In the rows, zero is written as 128.
Where one turn sends some rows of the set: a few examples, then the rows asked:
z879: [138 118 105 146 154 128 107 112 152 120 127 131  98 119 117 142 141 174
 132 133 118 119 120 160 137 111 120 139 129 105 155 140 113 133 118 131
 167 132  90 119 127 141 157 134 128 116 120 105 127 139 158 114 160 133
 106 118 101 127 135 118 178 137 161 120 125 117 129 105 132 128 141 126
 105]
z585: [141 122 122 147 124 136 144 124 120 117 121 137 132 113 106 113 127 145
  95 136 134 102 146 139 125 128 114 123 170 148 150 137 149 108 110 101
 129 119 140 110 121 161 137 134  88 124 105 108 134 125 115 103 106 136
 152 141 144 102 113 145 183 122 146 163 103 126 124 124 136 135 134 127
 104]
z919: [115 100 140 166 119 139  86 121 108 116 144 134 113 131 147 122 138 145
 178 108 125 140  93 123 128 130 140 153 102 126 148 157 102 134 120 145
 111 129 149 128 153 125 116 113 171 150 128 123 134 131 136 121 130 124
 138 131 125 130 140 111 118 134 129 119 115 147 122 122  85 136 130 111
 137]
z80: [ 90 116 132 109 145 146 133 171 145 136 122 120 147 124 135 123 138 133
 124 140 142 134 128  95 132 147 123 142 125  94 115 140 140 143 119 126
 133 125 149 127 156 143  77 145 116 119 144 103 115 117 119 145 114 118
 142 148 152 125 126 128  85 120  74 125 136 127 158 152 100 122 130  98
 144]
z755: [164 156 139 116  86 133 117 131 134 134 132 132 103 143 141 146 168 131
 116 158 103 136 124 132 163 113 137 120 149 106 127  88 124 135 134 127
 120 120 128 110 154 125 159 167 121 108 122 128 131 122 131 153 140 127
 114  99 135 104 117 132 106 109  84 133 134 115 154 119 121  92 125 153
 138]
z647: [112 100 156 140 132 140  77 109 110 126 140 127 127 153 139 104 137 138
 165 123 130 146 105 119 126 126 136 162 128 141 146 160 124 137 108 137
 122 138 155 131 173 128  95 128 161 154 149 122 126 131 116 147 128 118
 136 139 125 137 137 103 122 143 143 129 132 133 118 146 108 112 124  98
 141]
z469: [ 86 105 121 127 122 150 144 185 124 129 141 109 125 123 149 135 148 122
 134 134 140 129 134 119 150 154 142 139 110 107 127 115 141 120 118 129
 134 125 150 118 154 139  98 122 121 111 119 111 107 130 136 133 113 136
 136 156 155 107 121 120  74 116  86 121 138 137 156 154  98 132 122 116
 136]
z586: [148 124 114 146 151 127 149 110 133 127 116 149 138 120 120 107 118 147
 100 130 137 126 133 134 127 118 114 131 143 131 149 159 147 118  98  92
 143 131 153 125 118 152 140 134  77 142 124 102 147 121 109 130 113 123
 126 121 135 115  99 160 168 111 133 142  80 102  99 117 145 134 119 122
 108]
z891: [144 148 154 121  95 151 111 114 149 119 125 134 105 156 120 124 154 129
  94 150 115 124 140 129 136 110 124 112 149 122 133  68 134 117 131 130
 113 130 126  94 143 146 167 160 127 143 130 116 129 131 121 123 126 115
 150 112 120 140 108 134 100 131  72 131 113 125 137 120 132 103 140 140
 143]
z102: [151 114 118 136 109 119 141 135 124 131 125 144 121 123 136 115 137 131
 112 141 148 127 139 137 129  93 137 122 121 130 138 183 135 136 104  99
 130 131 142 138 138 148 139 113 115 144 118 111 119 128 130 121  95 142
  98 113 143 113 125 144 180  68 131 122  80 101 117 113 131 135 108 116
 117]
z908: [ 83 119 128 115 144 138 144 178 157 133 117 133 130 124 125 116 133 126
 120 134 145 133 141 102 130 151 130 131 111  83 121 133 136 134 116 124
 129 135 146 118 146 137 100 131 113 134 138  97 136 123 124 131 114  98
 155 140 136 132 106 137  73 139  70 123 123 125 141 138 105 144 136 110
 129]
z986: [138 132 100 119 128 115 141  84 166 128 126 149 133 134 122 115 142 160
 109 145 120 124 145 160 144 119 120 126 137 100 163 141 103 141 108 124
 139 124  85 112 121 132 134 136 134 133 134 102 122 109 129 125 138  91
  82 148 111 142 145 102 173 124 139 131 123 105 115 115 140 143 151 134
 122]
z971: [ 91 115 113 131 138 136 142 190 132 135 129 129 128 106 136 135 156 122
 138 128 139 135 146 109 158 155 150 142 116  90 136 110 135 123 113 116
 140 130 140 114 157 124 115 130 121 112 120 107 135 139 143 142 121 136
 151 135 144 114 105 124  70 143  87 134 134 120 144 139  97 141 132 121
 130]
z390: [ 86 111 120 125 134 135 134 177 139 134 119 113 130 124 138 130 155 122
 133 126 149 146 126  99 140 138 140 139  83  93 117 147 143 127 127 126
 130 126 138 130 161 143 102 127 125 123 138 123 114 127 131 144 113 127
 131 143 158 114 115 124  85 119  75 116 121 129 162 144  97 133 131 109
 137]
z866: [156 140 147 131 136 144  97  90 146 134 126 138 131 153 134 128 142 116
 109 141 114 129 126 104 123 111 106 129 141 108 135  58 143 139 115 122
 123 138 131 119 139 125 138 173 110 135 140 114 122 121 123 133 135 128
 136 100 133 141 114 143 100 111  77 124 106 111 140 120 131  86 130 119
 146]
z264: [133 143 139 127  98 124 107 110 145 142 113 134 118 154 120 149 158 110
 120 161 108 148 146 127 129 107 138 109 143 123 123  63 150 126 129 136
 123 145 128 107 147 124 154 147 129 120 115 136 115 148 132 123 124 132
 139  82 132 116 112 133 104 114  95 136 133 107 148 119 134  90 132 129
 123]
z737: [116 106 123 140 131 130 113  90 130 123 123 123  99 153 126 119 150 149
 113 132 133 126 112 170 138  99 129 129 114 115 136 134 120 121 123 110
 125 127  83 121 149 150 147 135 108 137 129 123  94 122 137 123 133 115
  82 144 115 132 142 112 170 144 170 116 108 132 124 120 157 159 136 135
 121]
z424: [119 112 110 127 135 116 121  68 144 136 113 132 144 148 123 122 147 138
 111 146 125 135 138 155 130 107 116 130 146 118 138 126 122 137 113 114
 127 132  87 123 141 135 114 142 114 125 133 122  85 116 131 132 126 113
  80 140 126 137 161  98 179 125 170 135 132 112 127 130 150 142 145 115
 124]
z266: [158 136 139 129 102 128 118 110 135 137 136 126  98 158 154 146 138 115
 112 146 103 129 112 125 133 114 114 113 116 109 116  78 135 137 128 142
 112 140 147 126 133 122 144 146 111 122 114 127 112 110 124 123 136 115
 104 100 143 106 120 147  97  82  84 106 114 121 157 124 129  95 120 139
 131]
z960: [144 129 111 149 121 116 139 131 118 127 116 157 138 106 110 121 144 124
 133 137 139 111 153 131 130 115 149 128 141 133 162 127 151 127  98  83
 132 119 118 126 139 136 147 131 107 128 104 123 136 133 133 105  99 154
 135 123 156  96 115 141 184 110 147 157  92 115 123 106 134 145 123 126
 100]
z718: [156 113 125 133 131 135 136 125 128 129 121 128 132 118 129 110 133 153
  85 138 140 127 132 133 130 103 106 135 166 142 129 190 132 127 111 107
 138 129 159 128 131 169 125 135  96 129 125  98 123 122 117 144 108 137
 116 121 134 115 127 145 187  85 136 141  96 102 120 130 128 116 116 111
 129]
z20: [125 133 111 145 119 121 122 104 135 130 132 148 137 103 143 134 137 130
 162 131 104 140 116 108 147 154 141 140 138 114 143 141 103 144 120 137
 126 118 140 124 129 123 122  91 150 123 111 131 175 126 140 131 124  77
 153 127 137 113 134 117 115 164 156 136 158 135 136 110  90 141 136 123
 135]
z411: [129 120  99 131 137 121 131  93 165 126 133 131 117 135 120 138 121 161
 117 147 109 112 142 164 121 124 107 122 142 119 155 130 116 137 113 152
 156 140 104 112 106 135 132 114 139 124 113  98 113 129 143  90 144 110
 101 131 103 132 150 114 174 108 152 123 138 112 129 117 133 125 149 118
 105]
z467: [129 105 126 142 156 147 109  98 124 123 145 122 104 140 136 134 129 163
 140 140 121 108 108 172 137 113 122 145 139 116 146 106 123 130 107 114
 155 129  98 123 141 137 135 140 101 120 119 105 101 133 146 115 146 137
  91 136 108 129 146 122 170 127 175 105 129 129 122 125 153 134 119 124
 112]
z925: [107 128 130 121 119 123 122  93 136 136 129 134 136 138 135 117 125 120
 139 143 109 138 129 113 133 148 134 137 151 138 135 147 129 135 117 144
 123 130 154 119 143 132 107  88 144 140 121 128 156 126 116 134 114  54
 151 139 135 116 127 110 114 171 167 135 167 132 133 139 117 125 135 115
 136]
z833: [ 79 108 127 125 142 139 136 182 144 136 121 124 133 113 121 132 139 120
 117 136 139 130 152 104 131 156 126 132 142 101 118 115 137 127 120 133
 134 141 151 110 146 138  94 126 118 114 118  98 125 141 138 129 113 121
 171 133 136 121 115 126  75 140  94 141 145 126 149 146  96 136 142 105
 128]
z497: [155 123 125 127  91 135 142 148 107 123 142 145 130 111 132 116 148 136
 121 152 139  96 147 147 140 106 142 130 158 141 155 149 133 137 104  91
 128 110 127 123 146 152 133 131 119 126 106 105 118 125 133 113  92 157
 116 139 149 103 141 133 189  78 142 142 101 118 129 120 125 133 108 125
 122]
z427: [164 132 145 137 113 135  93 110 144 130 116 120  97 147 131 134 159 121
  87 128 116 134 113 103 128 103  97 121 129 105 114 106 125 132 146 142
 108 132 129 119 140 147 152 166 118 120 134 124 121 110 131 140 143 124
 129 100 140 122 121 135 113 108  79 127 104 124 168 120 110  92 145 130
 149]
z795: [108 121 148 120 131 130 104 102 130 131 138 136 127 156 136  91 132 130
 148 134 125 146 119 119 141 133 144 149 126 135 145 162 129 134 104 126
 121 131 153 123 165 129 111 114 150 166 149 124 156 125 107 150 123  69
 135 148 125 131 116 108 111 173 148 126 138 126 111 144 130 120 124 114
 142]
z863: [126 114 126 159 115 146 111 113 112 117 156 140 130 109 160 136 128 144
 180 124 106 127  98 124 139 153 136 148 134 123 153 127  96 142 117 143
 118 117 150 127 130 118 108 101 159 125 105 120 147 121 141 115 126 112
 145 137 132 121 155 118 115 132 139 124 143 147 130 116  81 141 126 120
 136]

z891 -> z264
z411 -> z879
Now these:
z971 -> z469
z585 -> z960
z20 -> z863

Where one turn sends some rows of the set: a few examples, then the rows asked:
z147: [140 150 138 161 114 111  64 145 114 165 136  80 156 112 141 129 141 120
 100]
z360: [145 151 107 185 162  97  81  95 141 140 151 131 165 105 125 120 125 137
 132]
z21: [124 141 130 142 137 108  75 170 114 141 114 157 165 110 139  90 138 165
 138]
z739: [ 87 149 138 138 108 126 111 125 152 158 121  85 163 105 122 115 134 126
 120]
z993: [138 126 164 141 141  88  62 147 143 153 147 140 187 121 142 124 147 125
 122]
z236: [132 151 124 153 101 106 109 145 134 158 107 139 142 142 133 140 137 123
  87]
z843: [135 178 166 132 124 132 123 133 131 143 131 126 153 101 111 145 133 148
 153]
z91: [164 155 126 151 157 109  81 111 110 144 120  97 144 114 148  95 136 165
 145]
z365: [127 144 150 162 119 129 106 149 121 150 151  99 133  84 138 147 124 126
 114]
z899: [127 163 159 121 136 120  65 125 127 160 138 128 157  98 134  87 120 125
 162]
z776: [141 113 132 149 155 119 109  91 168 148 126 121 160 118 138 110 136 145
 104]
z927: [119 161 139 142 139 110  82 174 135 150 129 113 172 109 117 166 126 158
 115]
z332: [107 142 128 140 137  98  97 128 176 133 133 111 127  91 137  89 132 117
 107]
z677: [136 172  96 123 113 112 109 112 146 139 134 108 137 127 128 125 147 155
  93]
z914: [117 124 134 129 119 111  72 153 131 118 155 140 171 110 150 139 158 153
 133]
z362: [116 157 122 128 127 125  86 126 131 106 130 158 156 115 118 127 125 186
 121]
z237: [150 159 127 139 157 128  71 107 141 150 173 120 156  96 115 121 111 162
 114]
z197: [147 174 150 112 155  90 107 124 138 152 127 153 144 129 162 129 120 153
 145]
z291: [136 161 119 139 133 133  52 125 121 147 104 133 148 108 157 116 134 127
 163]
z756: [136 168 112 130 128 126 132 100 129 158 149 154 148 113 141  98 122 158
 128]
z135: [119 165 101 153 128 115  78 116 110 137  92 122 133 114 161 105 125 158
 104]
z94: [138 146 120 181 147  82 110 114 131 160 122 113 164 118 164 128 153 144
  96]
z902: [120 150 158 135 129  94 126 134 166 157 114 122 158 108 147 112 168 122
 131]
z265: [116 130 113 136 119 127  67 132 151 147 142 122 147 100 135  85 134 138
  80]
z447: [117 167 151 148 108  68 105 143 110 148 130 131 161 147 147 124 143 141
 135]

z91 -> z776
z135 -> z94
Now these:
z677 -> z236
z291 -> z360
z993 -> z899

Where one turn sends some rows of the set: a few examples, then the rows asked:
z485: [ 98 128 148 134 135 157 123 139 103 132 117 135 118 121 144 122 132 148
  98]
z76: [119 150 161 142 130 152 125 138  99 135 130 141 120 119 140 117 100 129
 115]
z706: [141 172 143 138 134  94 136 118 144 128 156 123 144 109 134 132 133 120
 149]
z86: [107 152 160 142 150 145 118 122 108 125 125 147 111 117 126 131 133 150
 128]
z499: [113 107  96 104 127 103 160 120 159 111 151 132 139 144 127 148 139 131
 141]
z392: [122 103  96 101 112 111 165 135 151 119 152 128 148 148 138 136 113 112
 126]
z307: [147 167 148 149 142  97 123 116 137 134 148 124 133 119 113 142 147 138
 140]
z658: [132 128 105 140 114 101 148 121 160 109 128 144 107 149  94 166 125 124
 143]
z806: [143 122 107 143  80 115 147 141 146 115 113 136 105 149 121 148 105 101
 111]
z420: [108 118 119  90 149 125 153 143 136 147 154 142 136 154 126 139 106 133
 123]
z617: [119 118 122 127 129 117 126 135 134 140 123 108 140 123 140 132 177 152
  89]
z824: [154 145 137 140 107 118 134 150 121 150 143 109 152 125 144 117 109 109
  95]
z633: [117  96  90 127 102 114 152 140 155 114 113 130 116 153 115 157 136 127
 107]
z340: [124 106  99 138  95 114 144 133 153 108 103 135  98 148 118 156 141 125
 109]
z180: [123 166 153 150 116 136 120 138 116 135 109 152  98 113 130 114 115 133
 111]
z231: [110 158 149 146 125 134 116 131 121 130 103 150  94 112 127 119 143 149
 110]
z323: [133 138 127 124 109 112 145 147 133 140 142 106 159 116 165 110 119 107
 101]
z507: [141 134 113 149  98 104 142 122 155 106 116 146  95 145 104 163 126 116
 135]
z299: [124 140 133 157 100 128 133 134 120 122  89 138  82 118 117 135 140 136
 101]
z607: [112 148 144 141 113 142 118 145 114 137  99 144 101 115 140 111 128 138
  92]
z882: [132 151 140 162 101 126 133 133 120 121  96 141  81 118 113 135 128 129
 110]
z426: [136 151 130 124 131 102 144 122 132 127 168 123 154 113 149 113 124 104
 145]
z491: [109 129 121 120 135 104 135 123 147 128 131 110 144 111 148 130 180 146
 114]
z169: [114 135 121 117 143 100 140 111 140 121 155 122 148 112 145 123 167 131
 142]
z638: [116 121 115 111 124 112 146 133 131 131 151 111 160 116 167 107 143 114
 114]
z933: [141 120 104 137  91 112 155 145 149 120 127 136 120 152 114 150  92 101
 120]
z662: [132 125 107 112 121 101 161 122 155 114 162 136 141 144 123 144 110 112
 153]
z490: [131 143 136 158  95 130 136 139 116 124  92 138  86 121 122 131 125 123
  98]
z64: [111 128 125  95 152 123 152 137 136 145 160 144 135 153 120 142 101 132
 135]
z93: [106 122 120  92 156 122 150 136 139 144 156 145 134 154 121 144 116 141
 130]

z93 -> z64
z658 -> z933
Now these:
z231 -> z180
z706 -> z323
z638 -> z169
z882 -> z490
z499 -> z662
z485 -> z86
z340 -> z507
z617 -> z307

